Each row has a name. Each piece below is followed by the name of the row it came from, unless a question asks for something else. Each question is about the rows just above it. Places in a row count from 1.

[ 22  -2 -47 -33 -17  -4] = <144>
[-12  -9 -32 -18 -10 -20] = <3>
[-1 -2  0  6  6 -1] = <155>
[-33  -2  19  24  -2  -3] = <130>
[-42 -42 -48 -48   3 -48] = <120>
[-34 -37  26 -29 -32 -39] = <80>
[ 19   0 -48 -42  -5  -9] = <136>
[ 37  -8   8 -22 -10  -1] = <165>
The row with [0 6] is : <155>
Every place of [-48] in <120>: : 3 4 6
find: [24 -2 -3] : <130>
find: [ -8   8 -22 -10] : <165>
Every place of [-1] in <155>: : 1 6
find: [ 6  6 -1] : <155>

[-21 -48  -4   7   0]  <69>
[ 16 -47 -21 -26  -1]  <91>
[  0 -13  -2  -1  -1]  <88>
[18 -7 16  9 -4]  <167>
[-47 -47 -47  27 -14]  <42>
[-20 -48  -4   7   0]  <57>
[ -1 -22  17   9  11]  <79>
The rest of the row after [16  9]: : [-4]
Which row holds [ -1 -22  17]? : <79>
Places of [-1] in row <88>: : 4 5
The row with [-47 -47 -47] is : <42>
Every place of [16] in <91>: : 1
Every place of [-47] in <42>: : 1 2 3
After [-47 -47 -47], its row goes on with : [ 27 -14]

[  9 -10 -10 -10   9  -2 -10 -10] -> <54>
[  7  -3  17  10   2  -3 -15  13] -> <135>
[ 30  24  12 -31  10 -15  -9  13] -> <82>
[  7  -3  -2  13 -42   8 -11 -13] -> <166>
[-10  18   4  -9 -30   6 -15   5] -> <170>
[  7  -9  18  11  -1  -3 -14  12] -> <75>
[  9   1  13  19 -10  -2  -9   6] -> <162>
[  3  -6 -22 -16  15  -4  22   3] -> <128>
Places of [-10] in row <54>: : 2 3 4 7 8
Every place of [-13] in <166>: : 8

[-17  -3   2 -12] : <152>
[-14  13 -16 -10] : <123>
[ -3  13 -16 -43] : <159>
[ -4  13 -32 -32] : <122>
[ -8  22 -10  -7] : <84>
[ -6 -26  -7 -17] : <193>
[-32  13  -4 -46] : <32>
[ -2 -23  45   2] : <212>
[21 10 21 21] : <12>
[-16  -3  45   1] : <45>
[ -7 -30  16  37] : <16>
[ 3  3  3 -4] : <23>
After [ -7 -30  16], its row goes on with : [37]
The rest of the row after [-16  -3]: : [45  1]
find: [ -3  13 -16] : <159>
find: [ 3  3  3 -4] : <23>
Every place of [3] in <23>: : 1 2 3
find: [ -4  13 -32] : <122>
Every place of [21] in <12>: : 1 3 4

[ 11   6 -46  -6  22 -35  -6 -35  44  41  37  23  -5 -32  48 -49 -31  17
 -10  13 -45 -49  -1 -16 -44   3 -36  12 -30   2 -18   1 -33] = <60>
[ 19  49 -22  10  -5 -28 -26  30 -48 -20 -37  -3  25  18  -4  33  20  27
 -42  37  39  -4  13  -6 -31  47 -37 -38  47  19   0  -2 -16] = <158>
[-21 -36 -21  27 -12  47   4 -33 -40 -24  21   4  12  -9  35  37  -8  34
 -24  14  47  36  34  42  28  31  12  10  19  12  19 -33  12] = <55>
[ 15  44 -34  -2   6   9  28 -31 -35  49  -8 -24 -14 -21 -22   3   6  11
 -30 -13 -13  -8 -33  23   3  13  24  37 -10   1 -10   3  -2] = <129>
[-17   7 -37  18  31  49 -46 -49  20  -3  -6 -45 -33  24 -17 -18  16  41
 -33  21 -39  38   1 -21 -36 -21 -26  -1  43 -26 -44  -8  33] = <105>
[-21 -36   4  27 -12  47   4 -33 -40 -24  21   4  25  -9  35  37  -8  34
 -35   0  15 -16  29  43  34  46   2  -4 -37  25  30   7  16] = <13>
[ 31   6 -46  -6  22   0  -6 -35  44  41  37  23  -5 -32  48 -49 -31  17
 -10  13 -45 -49  -1 -16 -44   3 -36  12 -30   2 -18   1 -33] = <92>
Every place of [12] in <55>: : 13 27 30 33
Where do [ -1  43 -26 -44  -8] appear? : <105>
Every place of [3] in <92>: : 26

[-15 -17  22   5  57] : <94>
[-17 -17 -15 -16 -17] : <25>
[-17  26 -14  -2  58] : <48>
find: [-17 -15] : <25>
[-17 -17 -15] is in which row? : <25>
At which places does <25> hold [-17]? : 1 2 5
find: [-17  22   5] : <94>
[-17  26] is in which row? : <48>

[  4  18  -4  21 -11  26   8 -16 -48] = <100>
[  6  -3  -7 -11  21   4   2  -3 -21] = <83>
[  2   6  -3  -3   0  -2  -4  -3 -13] = <107>
[ 15  13  13  13  20  20 -10  20  20] = <35>
[ 17  -4  -7 -11  21  -5  -2  24  -2] = <70>
At which places does <107> hold [-3]? : 3 4 8
The row with [ 18  -4  21 -11  26] is : <100>
Every place of [-11] in <70>: : 4
Every place of [20] in <35>: : 5 6 8 9
Go on from [-3 -3  0 -2] to the end of its row. : [ -4  -3 -13]
After [ -4  -7 -11  21], its row goes on with : [-5 -2 24 -2]
Every place of [0] in <107>: : 5

[ 10 -44  30 -26  47  18  20 -15   0  26] -> <6>
[ 10 -44  30 -26  47  18  20   1 -25 -29] -> <43>
[ 10 -44  19  18  53  18  18 -15 -15 -15] -> <30>
After [19 18 53 18], its row goes on with : [ 18 -15 -15 -15]
The rest of the row after [19 18]: : [ 53  18  18 -15 -15 -15]
Every place of [18] in <30>: : 4 6 7
find: [ 10 -44  30 -26  47  18  20 -15   0  26] : <6>
[ 18  20   1 -25] is in which row? : <43>

[-34  -3   7  20] : <53>
[-34   7  -3 -43] : <119>
[  6 -36 -31  24] : <40>
The row with [  6 -36] is : <40>
Where do [-34   7] appear? : <119>
Which row holds [-34  -3   7]? : <53>

[-28  15  -8 -12] -> <29>
[-29 -14 -14 -14] -> <157>
[41  3 -6  9] -> <103>
[-17 -17 -16 -17] -> <173>
[ -8 -13  21  -8] -> <211>
[-42 -17   3   3] -> <184>
[-21  28 -26  -6] -> <206>
[-15 -24  -9  35] -> <10>
[49  7 -3  5] -> <46>
[ 35 -24 -10  29] -> <34>
[16  3 16 16] -> <21>
[21  7  5 -8] -> <111>
Every place of [16] in <21>: : 1 3 4
find: [ -8 -12] : <29>
Where do [41  3 -6] appear? : <103>
After [-17 -17], its row goes on with : [-16 -17]
At which places does <173> hold [-17]? : 1 2 4
At which places does <157> hold [-14]? : 2 3 4
The rest of the row after [-24  -9]: : [35]

[ 42 -54 -54   0] = <143>
[-27 -36  -8 -24] = <49>
[ 42   2 -54   0] = <118>
[-17  13 -30  30] = <51>
[-17  14 -30  30] = <22>
find: [-17  14] : <22>
The rest of the row after [-17  13]: : [-30  30]
Which row holds [-17  13 -30  30]? : <51>

[-22 -58 -22 -56]  <95>
[ 48   3 -23 -23]  <113>
[-22   1 -22 -22]  <117>
Go on from [  1 -22] to the end of its row. : [-22]
[-23 -23] is in which row? : <113>
find: [-22 -22] : <117>
Places of [-22] in row <117>: : 1 3 4

[ 11 -34  20  -9  21  22  23   2 -13  31   5  24  14 -13 -11  -6 -16  19
  21   8 -19   5 -26  23  -2  25  -1  22 -17   0  30  -6  16 -21  16  31
  26  15   5 -15   4  24  24 -23  -4  10  15   1] -> <109>
[  8 -26 -28 -20  -6  16  -1 -26 -33  25  32  29  35  11  -7 -29 -21  20
  24  33 -17 -22 -16  17 -27  -1  -5   2   6  27  12 -23  36 -33  15  21
  30  34 -23 -31  29   2  22  -4  21 -18  37  24] -> <106>
[  7  32  12  18 -10 -19 -13  11  25 -29 -10 -23 -17  12  15  19  23 -16
 -20 -12  23   7  29 -18  15 -14   7 -15  15  -2 -23  15 -20  29  15  21
  29 -18   7  24  -8 -15 -21  24   0   2 -19  -3] -> <26>
[  3 -13 -23 -13 -15   1 -13 -24 -23   5  19   8  18  11  -2 -22 -10   3
   9  19  -9 -20  -6   0 -22 -11  -3  -7   9  17  -4 -19  18 -19   0   4
   9  17 -20 -18  20  -9   4   2  13 -19  19  14] -> <73>
[-43   2  -8  32 -20 -48 -17 -30 -24  -1   1 -34 -12  27  46   4  32 -48
  35   3 -37   3   0 -49   4 -14  46  13   6  22 -25 -51  -8 -11 -52   5
 -28 -17   1  10  20   4 -43   7 -18  -2  -2 -21] -> <64>
[  0 -26  11 -17  33  33  35  21   1  27 -10  28   2 -35 -30   0 -27  29
   4  -9 -11  11 -32  34   4  34 -18  20 -33 -22  38  14   4 -15  29  26
  27   7  12 -15 -20  26  32 -35 -12  18   2  -8] -> <169>
[ 39 -10  -8 -43   5  40   2  13  10  -7   1  28  11 -27 -51 -19 -40  41
 -41  -2  32 -18  -4  40 -20  -1  -5   2   5  27  13  39   9   1  45 -14
  22  16 -17 -20 -18 -18  36  -9  19 -14   1  21] -> <71>
[-40 -12 -16  14 -19 -38 -17 -33 -31  -1  -3 -27  -9  13  25  -8  14 -39
  24   0 -38  -5 -13 -38  -7 -13  28   7  -3  12 -19 -48  -7 -20 -44   4
 -22 -14  -8  -3  13   0 -33  -6 -19  -9  -3 -19] -> <195>
[  5  27   1  14 -20 -23 -22  -3  13 -29  -4 -24 -11  18  16   9  20 -20
 -17  -5  17  -3  27 -23   5 -22   8 -19  20   5 -28   4 -14  21 -19 -27
 -26 -14  -2  17   1 -20 -24  25   4  -8 -14   1] -> <151>
[-16   0  -9   6 -16 -22 -16 -16 -11  -9  -2 -18  -8   8  12  -4   8 -22
   3  -2 -12  -6   1 -23  -5 -15   9  -5   2   5 -19 -20  -7  -5 -22  -9
 -16 -10  -7   0   4  -9 -21   4  -6  -9  -5  -9] -> <110>
[-33  10  46  37  39  -9  37  38  29  10 -39 -17 -36 -22  16  45  25 -17
  13 -37 -14  49 -10  -7  47  38  30  38 -30 -28  21  11 -34  19 -16  19
 -16 -35  49  33 -31  40 -13 -20 -42  48 -32 -42] -> <65>
Which row holds [  0 -33  -6 -19  -9  -3]? : <195>
find: [ 11 -34  19] : <65>
Go on from [-5  2  6 27] to the end of its row. : [ 12 -23  36 -33  15  21  30  34 -23 -31  29   2  22  -4  21 -18  37  24]
[-10 -19 -13  11  25 -29] is in which row? : <26>
find: [ 39 -10  -8 -43   5  40   2] : <71>
The row with [ 6 27 12] is : <106>
After [15 21 30], its row goes on with : [ 34 -23 -31  29   2  22  -4  21 -18  37  24]

[ 24  24  19  56  56  24 -11] : <146>
[ 2  9 12  0  4  4  0] : <148>
[  7   6  -9  -7  25 -17  -5] : <160>
[ 19   0 -38 -14 -14  15   7] : <14>
[ -4  24  19  57 -16   0  -6] : <149>
[ -7   8 -17  -9  -5  -2  -7] : <39>
[  3   9   5  22  16  16 -13] : <74>
Where do [-17  -9  -5  -2  -7] appear? : <39>
Every place of [5] in <74>: : 3
Which row holds [0 4 4 0]? : <148>
At which places does <148> hold [4]? : 5 6
Go on from [24 19 56 56] to the end of its row. : [ 24 -11]
Places of [24] in row <146>: : 1 2 6

[-30  -9   1 -59  12  27 -26] -> <20>
[-34   2   5   1   1 -34 -33] -> <138>
[  2 -32   5   1   7   1   8] -> <52>
[  1 -32   4  -6 -34 -58 -29] -> <145>
[-34  -8  -8   4  -8   4   4] -> <98>
find: [-34  -8  -8   4  -8   4] : <98>
Every place of [-33] in <138>: : 7
At which places does <98> hold [-8]? : 2 3 5
find: [  2 -32   5   1   7   1   8] : <52>
The rest of the row after [  1 -32]: : [  4  -6 -34 -58 -29]

